A single turn carries every row of the set below to another of its rows. Some are shown first; where does it send the rows asked next?
Dimek: -0.7 30.2 40.2 -22.7 -26.5 -8.0 -6.5 11.2 -47.3 -4.7 -23.7 11.4
tuv: -16.9 8.5 -4.8 32.6 47.8 33.2 33.2 17.0 8.9 23.7 -19.7 4.5
gakur: -32.1 6.4 64.0 -35.4 12.8 26.6 26.5 -0.6 -15.4 -4.1 3.2 -12.7
Tidu: 0.9 2.5 59.0 -29.0 -20.2 32.1 11.1 -2.2 25.1 12.9 25.5 24.1
segov: 22.5 -26.2 21.4 -4.7 -33.0 3.6 38.5 7.0 -14.1 -22.8 -3.5 -7.2
pafuf: 17.4 3.5 -13.0 -17.4 -35.0 5.0 6.7 6.6 -23.9 -39.0 -5.4 35.5
Mog: 0.5 -21.4 3.5 18.6 9.4 -22.8 40.8 8.6 -3.9 -19.2 -42.8 29.4
Lof: -16.2 -4.5 -5.2 11.3 55.6 30.4 18.0 19.7 -4.1 27.6 -8.3 44.2
geke: -28.5 0.7 2.3 8.3 41.6 -3.1 4.1 1.0 33.1 -33.3 -36.5 1.1
sefif: -10.9 37.9 -29.8 -14.5 30.5 21.7 28.8 -24.2 -16.2 14.1 7.7 24.6
Zis: -18.6 45.1 18.0 3.1 22.1 39.0 -2.6 23.4 -21.2 32.6 -8.7 -19.3
gid: -29.7 -18.6 21.7 12.1 37.5 25.5 2.2 -4.4 28.8 -31.8 -31.3 42.3
gamo: -5.8 39.7 21.8 -50.4 -20.0 11.5 1.7 2.0 12.4 2.0 30.7 19.1
nogo: -8.1 -17.4 4.5 -1.7 1.8 2.0 21.7 19.3 58.5 -13.7 8.4 11.4
luves: -16.8 35.3 22.1 -9.5 26.3 46.4 -16.7 19.8 -30.8 34.4 -0.1 25.2
Seko: 33.5 -33.5 31.2 11.4 -28.3 17.0 9.2 -6.4 -3.3 -19.9 -18.2 33.7
dum: 34.4 28.3 9.2 1.5 -38.7 13.6 17.0 -26.0 -14.7 -28.0 -20.3 13.2
muvu: -12.3 9.7 3.4 -7.7 14.9 37.2 -54.6 7.5 -15.3 14.5 0.5 35.0
Libof: -12.5 6.2 42.1 4.7 31.6 40.3 -4.9 25.9 -18.1 45.4 -5.7 -3.2
kuzi: 4.1 -0.8 1.8 -11.6 10.2 -0.2 -6.9 -1.0 53.0 -8.3 2.8 55.6
kavi: -19.4 35.5 -5.7 17.3 -2.5 45.8 -26.8 8.2 -1.4 3.4 -9.6 -24.0
Togak: 36.1 0.0 3.9 5.4 -23.0 -19.1 7.6 -4.8 0.3 -25.3 -26.3 -14.8
zom: -42.7 9.7 -12.7 -6.8 29.9 19.0 5.3 8.0 16.0 -48.0 -21.0 36.3
Ler: -5.5 0.6 59.7 -13.8 -30.7 11.2 5.6 17.6 -46.1 -2.7 -19.3 17.1
rik: -5.0 -20.3 10.8 -4.1 37.2 37.2 33.2 -18.3 -10.0 30.1 12.4 44.5
tovi: -6.2 8.4 -11.4 21.2 -4.4 -6.2 45.7 3.8 -7.9 -33.2 -43.4 33.5
big: 3.1 20.0 58.2 0.7 -29.9 4.7 4.2 5.0 -33.5 -1.8 -34.3 -6.6
Kek: 40.2 -14.0 18.4 -25.9 -15.9 -15.6 0.4 -11.7 -22.3 -11.4 -7.5 38.5
Mil: 2.5 -4.2 0.8 18.0 6.9 -9.3 27.3 -5.6 -7.9 -21.4 -44.6 62.8
Supun: 8.7 32.6 44.3 -23.8 -14.6 5.2 8.3 -8.8 35.9 12.9 11.7 -17.4
roz: -19.0 -30.5 23.6 10.5 12.8 34.9 -23.3 28.1 -0.7 20.6 1.1 -14.8
Bised: -7.3 29.5 -9.8 4.7 -11.3 21.8 14.4 -2.0 56.4 -25.3 -1.3 25.4
tuta: -20.0 21.5 57.0 -51.3 26.4 8.6 -2.9 -16.1 -20.7 2.2 -2.3 16.3
vatib: -1.2 5.5 2.5 15.5 35.3 18.7 45.5 -22.7 9.6 28.0 -6.4 -20.2
Devuv: -22.6 48.5 56.2 -27.0 9.1 31.6 11.4 -27.8 -11.1 -8.4 -12.9 -5.2
moguk: -15.7 36.8 -25.3 15.8 49.0 27.5 15.4 8.2 -2.0 17.7 -19.4 29.7

nogo -> Tidu
Seko -> Kek
Where do these go?
muvu -> sefif
gid -> tuta
Zis -> tuv
Mil -> Dimek

A single turn carries every row of the set below to another of its rows. Some are shown first; where does it send the rows asked next?
Nedo: -20.1 45.6 -30.2 34.9 -8.5 -32.6 54.7 13.9 -14.0 -30.7 -46.4 35.5 6.7
 14.5 5.6 -19.7 -78.9 -50.8 27.3 -17.3 -33.1
fozoz: -18.4 32.0 -6.9 42.4 24.4 -14.0 10.9 46.8 26.5 -48.1 -25.7 28.0 11.4
 -31.0 -25.0 -50.3 -49.8 -43.8 -7.3 27.9 13.8
femiv: -15.8 40.4 11.5 24.7 7.3 -16.9 16.3 49.4 27.3 -23.7 -1.9 30.0 -9.8 -25.2
 -33.4 -58.0 -60.3 -38.1 -7.0 9.9 9.6
vulu: -0.4 28.5 14.5 20.2 11.8 -34.4 11.1 66.0 21.9 -29.9 -9.4 32.9 -37.3
 -31.3 -0.4 -46.6 -59.2 -22.7 -2.3 12.9 23.3
folu: -5.9 -3.0 -6.2 -2.3 -13.1 -37.0 -5.1 -4.2 -22.5 -35.0 -56.5 51.1 28.8
 -11.8 27.8 -52.7 -16.1 -39.8 30.1 12.1 -23.4
vem: 37.0 44.1 -49.6 22.8 -4.7 5.0 1.2 13.6 -2.7 -54.0 -26.3 17.3 -23.8 -13.0
 3.7 -5.2 -37.4 29.4 17.5 -35.6 18.5
nar: -17.9 14.3 -53.4 31.7 4.9 -3.8 -8.0 49.8 -28.1 47.1 -14.0 -27.4 13.2
 -32.8 26.2 -31.7 -35.1 11.3 11.3 0.1 8.2
Zali: -4.9 50.5 -42.4 30.5 21.6 25.5 -2.7 11.3 -15.1 -57.5 -27.6 -4.2 -1.4
 -7.9 2.0 -2.6 -35.0 34.5 16.0 -4.9 -5.2
mur: -47.0 23.0 -41.1 23.5 -52.6 -45.3 10.5 19.6 -6.9 -1.9 -2.0 -1.0 -1.3
 26.8 44.2 -26.7 -35.3 -7.7 8.9 -32.8 -25.3
rute: 15.5 17.4 -33.1 20.5 -6.7 28.9 5.3 8.5 -14.6 -28.6 -8.5 20.2 -17.8 -4.2
 2.1 -26.0 -56.0 -2.7 14.1 -62.4 23.8
fab: -27.6 21.2 -44.0 21.8 20.2 -7.4 -2.3 6.0 28.5 31.1 -66.0 -18.7 9.1 -54.5
 -1.2 -57.4 -17.8 -20.6 6.8 -30.5 -1.7
Lato: 6.6 34.8 9.2 -19.2 -36.8 -45.8 8.6 -5.2 -12.3 -11.1 -40.3 44.4 5.2 -21.1
 18.7 -42.6 -27.0 -12.8 29.2 21.2 -36.5
Nasu: -16.9 32.5 2.0 -8.8 7.7 -30.8 47.7 67.1 -43.9 -1.0 -15.2 -9.8 -5.7 -57.1
 7.7 -19.3 -26.4 -32.7 -9.7 -15.4 2.6
nizut: -29.8 26.2 -35.4 26.0 16.9 -48.7 25.3 34.6 -20.5 -64.3 -48.6 37.6 7.0
 24.9 9.2 -23.1 -58.5 -32.0 40.9 -14.2 -32.2
nis: -23.5 55.6 -19.0 -11.7 8.5 -37.8 35.6 61.7 -27.5 -26.8 -18.5 -7.1 21.1
 -51.3 -36.6 -24.8 -5.4 -27.3 -3.3 -14.3 -6.4
lefum: -14.0 23.2 -42.2 1.4 25.8 -48.9 -19.8 35.3 20.2 15.1 -60.7 -11.3 -29.7
 -42.2 13.6 -49.5 -3.1 14.6 20.7 -34.2 8.8
Zedos: -1.6 4.0 11.3 -11.6 -15.2 -41.4 -5.3 7.8 -23.2 -26.6 -49.6 38.1 10.8
 -19.9 43.9 -44.4 -26.7 -11.8 31.1 27.6 -36.4
kof: 6.6 -12.0 -74.8 33.3 -1.7 -14.5 -22.3 53.1 -16.9 27.2 -19.2 -6.7 24.8
 -32.6 15.5 -47.5 -30.2 -8.0 14.0 -32.3 27.8
Dul: 12.9 23.3 -40.0 2.6 6.0 -38.4 25.6 69.7 -11.5 -50.4 -37.1 -0.5 41.8
 -65.5 -22.6 -30.4 -7.3 -32.9 -4.0 -22.0 0.6
bog: -48.6 31.2 -56.8 32.6 -46.2 -39.3 2.1 16.2 8.4 -26.0 -11.8 -6.8 34.6
 25.1 17.1 -30.0 -23.7 -1.3 9.9 -19.1 -41.9
dedap: -33.4 23.5 -50.3 25.0 38.4 -28.0 -9.5 17.6 13.5 14.4 -78.2 -14.5 -10.2
 -46.5 16.9 -39.8 -0.5 -7.7 10.7 -15.3 11.6
Tas: -13.9 3.7 -55.7 37.2 -50.9 -49.1 10.6 24.8 2.3 -17.2 -26.7 2.4 -0.5 10.3
 69.6 -18.1 -38.6 -6.2 5.4 -26.1 -13.5
tov: -0.6 27.0 -8.6 -8.8 -33.8 -42.1 6.6 -15.7 -10.8 -19.4 -48.7 57.6 23.1
 -14.2 2.2 -49.9 -18.6 -39.7 29.0 7.9 -23.2
teb: 6.2 15.5 -21.9 15.8 3.0 -52.1 18.4 55.0 -4.3 -63.2 -37.9 24.9 3.3 9.5
 20.7 -29.9 -77.7 0.1 45.0 -16.3 -51.4
gase: -0.5 21.1 -6.0 38.7 28.5 -31.0 4.3 61.2 20.6 -56.0 -33.6 30.6 -15.3
 -33.6 5.5 -41.0 -49.0 -27.2 -4.3 31.2 25.1
pofu: -8.7 20.2 -36.0 -1.0 7.9 -26.1 -13.2 26.4 32.8 32.9 -47.9 -13.0 -11.9
 -50.8 -7.8 -64.7 -20.4 1.5 17.4 -49.1 -4.1
fot: -15.5 59.3 -72.2 26.9 -1.9 -26.9 -3.1 40.9 -18.0 38.1 -18.9 -16.6 10.1
 -28.0 -7.7 -21.3 -13.1 20.9 11.8 9.4 11.8
Mitab: 9.7 30.6 -93.9 26.3 -8.8 -35.8 -18.4 45.7 -7.4 16.5 -21.1 5.2 20.2 -26.3
 -15.8 -35.9 -9.0 4.7 17.2 -23.1 31.9
lunuz: 19.7 -1.5 -17.9 4.3 3.3 -28.4 37.3 74.0 -27.5 -27.7 -38.1 -5.6 12.2
 -73.2 20.7 -26.1 -28.3 -38.1 -10.8 -23.6 9.7
livun: -23.6 22.9 -24.4 29.8 18.8 48.4 0.7 7.1 -28.2 -31.9 -11.2 -2.2 4.2 1.1
 1.6 -20.2 -48.5 2.7 13.0 -33.1 -1.6
bik: 15.6 32.6 -16.3 21.5 -23.6 -35.4 47.3 33.6 4.4 -29.7 -35.6 24.3 -0.4
 -3.1 17.2 -26.4 -98.2 -17.6 31.7 -19.4 -51.7
pilu: -14.7 13.3 -73.7 45.8 -45.7 -45.5 2.4 19.5 17.1 -42.2 -35.2 -0.7 32.8
 6.5 43.0 -23.1 -24.3 -2.4 7.5 -15.7 -28.2

nar -> fot
Nedo -> nizut
fozoz -> gase
Where do these go?
fab -> dedap
livun -> Zali
bog -> pilu
Zedos -> Lato
nis -> Dul

